rotation steps, each row followed by its count of steps
The counts run from 0 to 273.
[135 141 126 130 101  74 133 103 166 168 142 107 130 122 154 126 103  85
  98  94 102 154  88 100 135 145 154 171 138 171 163 139 112 135 146 110
 152 148 148 183  99 151 141 148 125 100 108  96 121 117  86 137 112 138
  71]  110
[156 143 162 148 117 131 131 107 149 151 145 149 123  99 145 116 110 103
 124 154 151 137  71 160 118 126  91 176  91 128 150 156 106 135 131 127
 164 128 143 113 142 157 124 116  74  85  71 133 129 110 107 118 101 116
  57]  38
[115 150 128 128 127 123 100 129 164  99 154 145  53  93  95 119 118 114
 118 128 136 132  60 113 143 128 137 142 116 120 174 143 141 107 119 139
 163 152 137 132 151 121 149  90  93 125  86 200  97 141 102 104 111 154
 143]  13
[116 151 136 131 136 123 106 127 174 112 158 147  67 108 111 133  96 105
 129 140 144 128  66 133 141 123 121 142  90 119 157 161 132 108 132 153
 156 151 132 118 166 122 154 100  83 115  74 208 115 133 112 109 110 157
 121]  267
[158 153 130 104 111 111  99 101 162  98 140 158 113 154  87 138  82 134
 104 107 137 130  90 110 163 132 150 148 121 151 114 152 144  90 164 158
 111 140 173 123 157 127 107 123  94 116 107 181 127 151 118 139  69 187
 124]  45
[154 154 119 128  77 144 104  95 149  88 128 162 107 130  87 104 113 145
 131 115 158 130  95 109 165 146 132 163 156 119 143 115 158  77 160 144
 141 143 157 148 144 133 106 118 120 135  92 161  84 129 116 105  73 172
 140]  255
[179 147 132 144  78 142 120  90 141  95 138 167 144 127  92 105 112 132
 133 106 160 128  76 114 150 152 137 172 153 101 142 108 151  90 158 118
 143 132 164 180 126 157 107 130 124 129 111 132 108 115 110 114  79 181
 129]  257
[156 144 116 135  80  84 134 114 146 127 117 162 163 138 100 110 108 141
 129 187 110 163 109 151 146 124 132 181 136 151 122 146 111 141 126 109
 117  65 166 187 153 139  89 108 106 128 106  94 106 130 128 143  99 122
  86]  186
[147 162 122 111  89  61 116 102 142 111 116 161 155 137  86 129 101 139
 103 135  88 148  91 116 152 115 158 158 142 178 121 140 121 136 134 124
  99  93 183 170 146 139  95 115 116 113 131 125 123 161 107 145  77 158
 107]  183
[144 155 119 170  98  83 136 112 131  92 132 180 189 118  92 121 110 132
 143 153 117 132  63 156 131 120 127 159 119 114 139 132 120 140 119 108
 122  80 159 194 158 165 119 122 123 126 134 126 124 130 103 132 100 158
 120]  169
[148 138 114 128 101 149 119 120 141  83 171 155 100  93  99 106 135 139
 135 128 158 133  77 123 151 167 129 159 140 104 175 113 143 107 110 112
 165 151 127 155 149 132 129 106 129 134  96 173  66 122 113 106 112 178
 164]  239
[157 150 137  98 123 123 105 104 170 120 157 144  87 143 111 138  82 136
  96 113 150 125  95 124 165 129 132 147 101 166 134 165 133 103 154 157
 124 145 152  88 160 124 117 122  88 106  78 179 121 149 123 130  78 162
 120]  43
[134 144 121 105  94  99 121 127 140 152 132 138 102 108 131 105 128 138
 111 196 115 176 125 143 148 135 119 182 134 177 147 156 102 146 110 120
 147 110 136 135 161 121  97  94 101 108  75 113  69 135 128 124 104 103
  77]  204
[127 171 126 174  99  72 130  89 128 111 112 178 156  90 102 116 122 110
 131 117 110 126  59 126 133 114 112 148 128 134 171 123 115 131 134 126
 129 123 153 161 148 170 130 119 131  96 128 146 121 153  68 103  82 148
 105]  153
[174 131 128 126 141 136 135 124 150 122 196 146 128 112 135 138  98 134
 135 160 163 135  87 181 137 160 100 161  77 134 147 167 115 135 114 123
 148 132 118  97 182 133 140 118 100 103  70 172 108 118 133 134 114 166
 112]  56
[152 159 135 105 134  88 109 108 144 117 163 154 136 120 106 151 109 107
 104  98 109 143  67 121 128 147 143 151  93 167 120 146 124 122 126 130
 119 154 163 124 157 128 127 121 116  85 127 191 136 157  91 146  97 207
 110]  61
[114 134 107 128 100  80 127 118 190 169 134  99  91 140 148 119  78  97
 110 143 111 156 115 112 157 134 148 170 136 158 157 162 118 122 154 136
 150 131 131 182 130 121 136 123 104 134  69 113  97 109 119 124 119 112
  73]  113
[127 136 104 108 112 105 122 120 136 152 152 134 107 100 150 116 128 118
 128 161 119 167 136 145 152 166 104 179 118 174 147 152 109 125 119 134
 153 161 110 109 183 101 124 111 130 108  60 167  66 137 112 117 110 147
  80]  86
[162 128 128 124 113 149 120 122 194 116 170 133  82 153 114 130  64 144
 118 142 172 126  94 140 166 123 132 150 109 117 147 166 140 101 152 141
 144 119 136 131 145 129 132 120  67 146  62 147 113 109 151 128 108 137
 132]  26
[138 164 125  96 125  76 112 103 148 105 152 154 115 127 102 142  99 147
  83 115 107 136  88 115 170 121 147 135 116 198 151 154 122 139 131 134
 103 122 165 115 156 136 114 119 113  99 124 167 116 178 103 139  77 166
 140]  180
[106 151 106 153 130  93 121 118 170  89 169 153 100 116 106 141  77 134
 131 133 136 112  69 143 162 115 126 122  99 121 186 152 136 117 128 136
 137 124 117 146 174 137 162 115 109 138  96 194 107 145 111 109 108 160
 169]  148
[157 151 133 102 121 120  97 103 166 110 149 151 101 151 100 139  80 138
 101 107 140 126  92 114 164 126 143 144 111 156 124 157 144  94 160 160
 117 144 163 104 156 120 114 121  93 110  95 183 123 149 126 137  72 176
 126]  44
[138 141 104 100 116 108 118 106 132 146 160 133 108 103 148 115 127 130
 119 144 127 162 142 136 164 173 106 173 121 180 151 146 114 119 126 139
 149 169 110 103 181 106 122 117 138 104  69 169  63 140 112 117  96 157
  96]  87
[123 146 125 116  99  76 119 129 140 151 120 142 112 105 122 108 133 109
 110 184  86 178 100 136 128 126 135 181 131 173 137 154  95 157 105 111
 143  97 150 162 144 127 106  94 100 102  98 112  91 139 112 131 115 112
  63]  202
[146 167 152 141  79 121 109  90 136 116 104 168 128  98 100 100 137 106
 115 104 129 137  63 100 132 131 129 168 152 127 147 111 131 108 153 131
 150 141 177 155 115 160 106 117 109  97 112 135 114 133  76 107  70 150
  91]  18
[168 140 106  88 101 102 123  91 137 132 167 128 145 139 131 126 107 132
 102  85 126 151 115 100 171 180 151 169 150 192 135 122 136 111 145 119
 126 160 149 149 138 131 112 149 153 106 114 135  94 139 110 142  81 196
 115]  91
[156 161 155 146  74 123 119  84 138 126 100 160 133 108 110  97 129 112
 111 110 135 139  69 108 132 126 126 176 151 128 149 119 125 111 157 125
 155 134 176 155 106 164 101 122 104  95 106 115 122 125  90 109  72 133
  75]  19
[165 145 116 103 137  96 120 122 145  93 203 147 127 107  99 147 116 149
  99 122 124 141  64 130 149 153 151 140 109 168 165 141 117 155  88  96
 127 125 143 131 153 136 133 116 126 108 136 163 105 159 110 149 115 194
 167]  195
[148 125  96 129  98  83 134 133 175 150 157 108 150 155 128 128  85 104
 130 145 109 170 107 129 136 161 171 181 130 139 121 150 124 125 138 104
 138 113 145 225 127 123 133 136 121 141 105  99 106  99 126 155 140 155
  85]  96
[141 163 125  99 128  83 112 101 150 108 168 150 103 123 112 143  98 148
  85 118 116 131  86 123 169 121 135 133 107 199 165 156 115 135 126 134
 109 128 147  95 164 132 121 118 104  95 111 168 109 175 110 131  79 160
 141]  179
[150 146 127  95 103 134 108 108 130 117 163 144  80  83 119 107 150 139
  94 113 134 150  93 103 159 164 126 163 149 172 181 122 123 127 108 114
 162 166 134 114 136 129 116 108 130  97  91 160  64 147 101 112  96 165
 135]  224
